Rows swapped in pairs by one turn or mirror: which row each one swaps with:
The rows were stretched afterwards, more along some directions than others.
tul:  .07 -.09 -.02  .19  .13 -.04  .04 -.04 -.04  .05 -.19  .07 -.10  .03  .21 -.06 -.08 -.12
letu:  .00 -.11 -.17 -.18  .38  .11 -.10 -.05  .07  .25  .01 -.18 -.02  .16  .05 -.23  .02 -.08
zag:  .10  .14 -.23 -.17  .00  .16  .01  .01  .06  .16 -.09 -.02  .19 -.17  .17 -.06  .06 -.14
Sed: -.02 -.05 -.14 -.18  .41  .13 -.10 -.10  .07  .29  .02 -.10 -.02  .09  .09 -.25  .03 -.13
buled:  .00  .02  .02  .08 -.01  .02  .01  .00  .04 -.04 -.06 -.26  .05  .22  .08 -.17 -.25  .03
nit: -.03 -.04 -.21 -.21  .37  .10 -.13 -.08  .04  .23  .01 -.13 -.02  .12  .05 -.25  .06 -.06
Bimu:  .11  .20 -.23 -.01  .01  .14  .05  .03  .04  .11 -.16 -.06  .13 -.07  .14 -.02  .04 -.06
puve:  .10  .00 -.11  .02 -.09 -.06 -.11  .08  .19  .01 -.18 -.08  .04 -.11  .08 -.05 -.20  .07
Mun:  .01 -.10 -.29 -.07  .08  .15 -.16 -.16  .07  .08 -.08 -.18  .03 -.01  .12 -.24 -.01  .10
renuv:  .14 -.03 -.06 -.06  .24  .05 -.09 -.06  .14  .08  .10 -.03  .02  .12  .15 -.18 -.05  .00
Tazak: -.05  .01 -.16  .01  .13  .14  .06 -.10 -.09  .16 -.19 -.11 -.15 -.01  .25 -.19 -.05 -.07
rer: -.04 -.06 -.11  .07 -.04 -.20  .00 -.14  .16 -.05 -.23 -.18  .08  .00  .12 -.04  .01  .26
zerin:  .07  .00 -.03  .03 -.06 -.03 -.02  .02  .05 -.03 -.14 -.25  .07  .16  .12 -.12 -.27  .03
Miger:  .06 -.13 -.02 -.19  .06 -.09 -.15 -.10  .15 -.02 -.11 -.01 -.04 -.15  .14  .02 -.19 -.11
laf: -.11 -.22  .03  .01 -.05 -.12 -.07 -.06 -.01 -.04 -.07 -.21  .01  .13  .19 -.03 -.20  .01
dukoz:  .02 -.14 -.29 -.07  .04  .15 -.15 -.14  .08  .08 -.08 -.21  .04 -.02  .13 -.21 -.02  .06
Noku:  .13 -.04 -.07 -.04  .27  .10 -.08 -.09  .10  .07  .07 -.07 -.01  .07  .21 -.20 -.01 -.05
sife: -.02 -.05  .01  .02  .13 -.08 -.22  .04  .11  .11 -.03 -.12  .20  .08 -.01  .05 -.13  .10
radep:  .07 -.12 -.05  .23  .17 -.04  .01  .00  .03 -.01 -.24  .02 -.07  .09  .13 -.03 -.05 -.11
Lur: -.02 -.07 -.14  .11 -.04 -.13 -.03 -.11  .21 -.09 -.25 -.26  .10  .05  .14 -.04  .01  .22
seto:  .04 -.05 -.27 -.03  .04  .17 -.12 -.18  .08  .14 -.15 -.17  .01 -.05  .17 -.24 -.03  .08
gek: -.09 -.21  .02 -.02 -.02 -.15 -.05 -.06  .06  .00 -.06 -.28  .03  .19  .10 -.03 -.20  .10
ked: -.04 -.13 -.16  .06  .00 -.15 -.03 -.13  .22 -.02 -.27 -.24  .10  .05  .05 -.01  .07  .23
lilu:  .01 -.02 -.02  .02  .14 -.04 -.22  .00  .06  .13 -.05 -.12  .20  .05  .04  .00 -.16  .10
Dez: -.05 -.01 -.13 -.22  .34  .09 -.10 -.13  .08  .34  .03 -.16  .03  .07  .08 -.33 -.02 -.02
kisus:  .08 -.02 -.05  .01 -.11 -.07 -.08  .10  .16 -.04 -.15 -.08  .08 -.09  .04 -.01 -.25  .11
mavi:  .00 -.09 -.19 -.01 -.06 -.16 -.04 -.13  .24  .03 -.17 -.27  .15  .02  .14 -.05 -.01  .20
Latol:  .01 -.06  .01  .10 -.07 -.06  .00  .01  .12 -.06 -.19 -.25  .04  .17  .07 -.09 -.31  .06
Divut: -.02 -.10 -.28 -.03  .05  .12 -.17 -.16  .06  .10 -.11 -.18  .02 -.03  .13 -.21 -.02  .08
bubil:  .04 -.11  .03 -.17  .04 -.13 -.10 -.09  .10  .01 -.09  .04 -.07 -.17  .12  .02 -.21 -.05
kuf: -.01 -.17  .01 -.11 -.01 -.19 -.13 -.12  .12 -.05 -.14 -.02 -.10 -.16  .16  .04 -.20 -.06
Piti:  .11  .14 -.15 -.11  .00  .13  .01  .00  .05  .12 -.16 -.04  .16 -.13  .14  .03  .06 -.13
nekan: -.10 -.16  .05  .01 -.04 -.17  .01 -.07  .02  .03 -.07 -.22  .03  .12  .19 -.05 -.24  .05
dus:  .01 -.19 -.02 -.19  .08 -.11 -.11 -.13  .14 -.06 -.08  .00 -.07 -.14  .15  .02 -.11 -.09
Zabog:  .11  .15 -.17 -.12 -.05  .10  .03 -.04  .00  .08 -.09 -.02  .12 -.20  .21 -.03  .07 -.16
rola:  .10  .15 -.25 -.06 -.02  .13  .01 -.06  .04  .07 -.13 -.03  .08 -.15  .16 -.05  .05 -.08
zupun:  .10 -.08 -.01  .24  .09 -.03  .05  .03 -.01 -.06 -.29  .03 -.07  .01  .17  .01 -.09 -.12
Pabe:  .06 -.03  .00  .06  .00  .01 -.01  .08  .06 -.07 -.17 -.26  .01  .22  .04 -.06 -.29  .05
Zifo:  .02 -.01  .01  .05  .16 -.01 -.20  .06  .06  .08 -.10 -.14  .18  .07  .02  .04 -.16  .12
Fes:  .04  .00 -.01  .01  .13 -.03 -.22  .05  .07  .09 -.05 -.14  .21  .04  .04  .02 -.14  .06
lef: -.01  .03 -.17 -.01  .18  .17  .01 -.04 -.08  .24 -.21 -.11 -.10  .02  .16 -.17 -.04 -.04
pono:  .07 -.12  .00  .22  .12 -.08  .01 -.05  .00 -.05 -.18  .00 -.12  .06  .19 -.06 -.07 -.10
nir: -.07 -.03 -.19 -.02  .18  .15 -.04 -.08 -.11  .23 -.24 -.07 -.12 -.05  .23 -.19 -.02 -.05
mar:  .01 -.07 -.09  .06 -.02 -.23 -.06 -.11  .22  .03 -.18 -.20  .17  .01  .11  .00 -.04  .21

Mun pairs with -> Fes
renuv pairs with -> puve
lef pairs with -> gek
nir pairs with -> laf
mavi pairs with -> Bimu

Rows swapped in pairs by one turn or mirror: which row each one swaps with:
The rows were stretched afterwards, more along some directions than others.
varu:  .08 -.04 -.27  .05 -.07 -.06  .20  .15  .15 -.02 -.06  .07 -.06  .08 -.33 -.10  .18 -.10  .06 -.15
tutir: -.07 -.05 -.12 -.03  .05  .01  .09 -.01  .03 -.03 -.09  .00 -.18  .04  .00  .15  .18  .25  .15  .08
fodu: -.18  .07 -.14  .01 -.05  .21  .00 -.13 -.02  .00  .05 -.03 -.06 -.19 -.14 -.19  .27 -.13  .02 -.01
Limag: -.08 -.07  .09  .12 -.07  .20 -.01  .03 -.08 -.17 -.14  .02 -.03 -.05  .03  .13  .17  .15  .01 -.03
niru:  .15  .03  .05  .10 -.01  .02  .06 -.08 -.05 -.11  .06  .22 -.01  .00 -.07  .21 -.07  .14  .07  .17
robur: -.15 -.16 -.30 -.14  .07 -.04  .14 -.11 -.03 -.02 -.09 -.14 -.15  .00 -.13 -.10  .28  .09  .13 -.09
reti:  .11 -.20 -.20 -.17 -.06  .05  .11 -.13 -.10  .02 -.11  .10 -.01 -.08 -.11  .02  .29  .12  .13  .06
ropu: -.03  .00 -.20  .04 -.10  .00  .18  .24  .17 -.07 -.01  .06 -.11  .03 -.33 -.09  .16 -.12  .08 -.11
muvog:  .16  .03  .03 -.01 -.03  .01  .07 -.06 -.07 -.03  .08  .23 -.11  .09 -.06  .25 -.09  .02  .06  .16
puza: -.19 -.26  .06  .11  .02  .09  .07  .03 -.06  .00  .08  .09 -.03 -.07 -.11 -.01  .16  .07 -.20  .13
zave:  .07 -.08  .14  .05 -.17  .13 -.19  .04 -.03  .12 -.06  .18 -.07  .02  .04  .03  .12  .01 -.07  .08
fimo:  .02 -.04 -.30 -.25 -.07  .01  .12 -.06  .10  .12 -.08 -.02 -.18  .15 -.16 -.10  .30 -.23  .16 -.14
Fafu:  .22 -.01  .01  .03 -.10  .01  .06 -.02 -.02 -.05  .10  .26 -.05  .06 -.08  .25 -.16  .08  .05  .17
kan:  .07 -.13  .12  .17 -.11  .09 -.23 -.01 -.06 -.10  .09  .10  .14 -.15 -.01  .09  .21  .14 -.02 -.02
lat: -.04  .05 -.19 -.01 -.06  .01  .19  .15  .19  .03 -.02  .09 -.11  .09 -.30 -.10  .09 -.25  .06 -.18
sop:  .07 -.20 -.14 -.12  .00  .04  .06 -.09 -.10 -.04 -.15  .11  .02 -.03 -.06  .05  .29  .12  .06 -.04
simuz:  .18 -.01  .00  .02 -.01  .00  .07 -.15 -.07 -.07  .06  .19 -.01  .08 -.07  .25 -.13 -.04  .05  .17
roker: -.03 -.25 -.20 -.02  .02 -.04  .10  .05  .02  .02  .06 -.03  .16 -.04 -.25 -.09  .18 -.09 -.07 -.08
zisik:  .16  .05  .04  .03 -.05  .04  .10 -.06 -.03 -.06  .07  .26  .01  .12  .01  .26 -.05 -.15  .03  .08
Zimib: -.02  .07 -.26 -.05  .01  .13  .04 -.32 -.01  .08  .05 -.01 -.09 -.15 -.17 -.13  .19  .07  .07 -.06
Vasol:  .18 -.20 -.40 -.14  .02 -.09  .15 -.23  .13  .07 -.01  .01  .01 -.02 -.23 -.18  .21 -.04  .13 -.17
peb:  .04 -.16  .06 -.06  .03 -.07 -.11  .13 -.04  .02 -.04  .03 -.11  .10  .06  .08  .27  .12 -.07 -.02
Kudi: -.18  .10 -.15  .01 -.04  .21 -.02 -.12  .09  .03  .05  .02 -.05 -.18 -.16 -.21  .22 -.12  .05 -.10
nisu: -.21 -.02  .00 -.03  .11  .06  .12  .07  .21  .05 -.05 -.03 -.22  .07 -.12 -.05  .10 -.02  .01 -.03
movug: -.01 -.05 -.33  .07 -.06 -.02  .32  .15  .15 -.12  .09  .09 -.01 -.03 -.38 -.06  .20 -.11  .09 -.08
zop: -.14  .03 -.30 -.15  .02 -.07  .24 -.03  .02 -.02  .13  .03 -.08  .11 -.27  .03  .29 -.09  .01  .04
Zovev:  .08 -.18 -.15 -.11 -.03  .07  .07 -.07 -.10 -.03 -.11  .13  .01 -.07 -.03  .07  .32  .10  .12 -.02
rako: -.19 -.20 -.29  .14  .02  .05  .32  .15  .07  .03  .01  .06 -.14 -.05 -.09 -.10  .20 -.14 -.19  .06
bufes:  .17  .07  .05  .04 -.10  .05  .03 -.04 -.07 -.07  .13  .23 -.03  .09 -.04  .30 -.13  .00  .04  .15
firep:  .02  .02 -.22  .08 -.03 -.02  .17  .15  .15 -.09 -.01  .03 -.10  .06 -.31 -.08  .21 -.12  .06 -.13
Sugi:  .21  .05  .03 -.01 -.15  .05  .09  .01 -.06 -.11  .13  .24  .00  .04 -.02  .29 -.11 -.02  .07  .15
Luza: -.08 -.18 -.24  .03 -.06 -.01  .15  .20 -.10 -.02  .00  .06 -.16 -.03  .04  .13  .21  .10  .02 -.02
koro: -.20  .10 -.17  .04 -.01  .19 -.03 -.15  .01  .01  .08  .01 -.05 -.15 -.16 -.18  .20 -.14 -.03 -.09
Koma:  .03 -.25 -.14  .01 -.10  .10  .11  .06 -.10 -.09 -.14  .05  .05 -.16 -.04  .01  .36  .10 -.04 -.05
lom:  .14  .06  .06  .01 -.11  .03 -.01  .03 -.10 -.02  .03  .25 -.05  .10 -.01  .31 -.03  .03  .09  .04
Gog: -.03 -.09 -.16  .11 -.04 -.06  .07  .05 -.20  .00 -.07  .11 -.06 -.03  .10 -.04  .11 -.04 -.23  .16
sonun:  .02 -.15 -.34  .01  .02  .08  .30 -.17  .08  .10 -.01  .09 -.09  .00 -.34 -.12  .19  .05 -.01 -.08
Lorov:  .05 -.05 -.09 -.03  .03 -.04 -.17 -.16 -.25 -.05 -.01 -.09  .09 -.06  .11  .10  .06  .09  .09 -.02
nuvi:  .09  .02 -.26  .10 -.15 -.02  .11  .14  .18  .01  .00  .17  .02  .03 -.33 -.08  .18 -.04  .13 -.17
dela:  .05 -.08 -.26  .12 -.08 -.04  .15  .12  .12 -.05  .01  .09  .01  .00 -.37 -.07  .17 -.08  .04 -.08
tuz: -.04 -.09 -.18 -.05  .03 -.01  .15 -.04 -.32 -.04 -.08 -.05 -.15  .04  .16  .17  .32 -.07 -.11  .06
legan:  .11  .04 -.27  .07 -.08 -.04  .15  .12  .16 -.02 -.01  .07 -.06  .02 -.34 -.13  .23 -.02  .11 -.15
faza: -.09 -.07 -.25 -.05 -.11  .02  .11  .05  .10  .16 -.04  .00 -.12 -.06 -.25 -.19  .12  .09 -.06  .00
pefar: -.07 -.03 -.26 -.13 -.08 -.04 -.02  .10  .08  .07  .06 -.08 -.18  .01 -.02 -.14  .11 -.10  .01 -.12

Vasol pairs with -> kan
koro pairs with -> sop
muvog pairs with -> ropu
Zovev pairs with -> Kudi
simuz pairs with -> dela
zop pairs with -> Gog

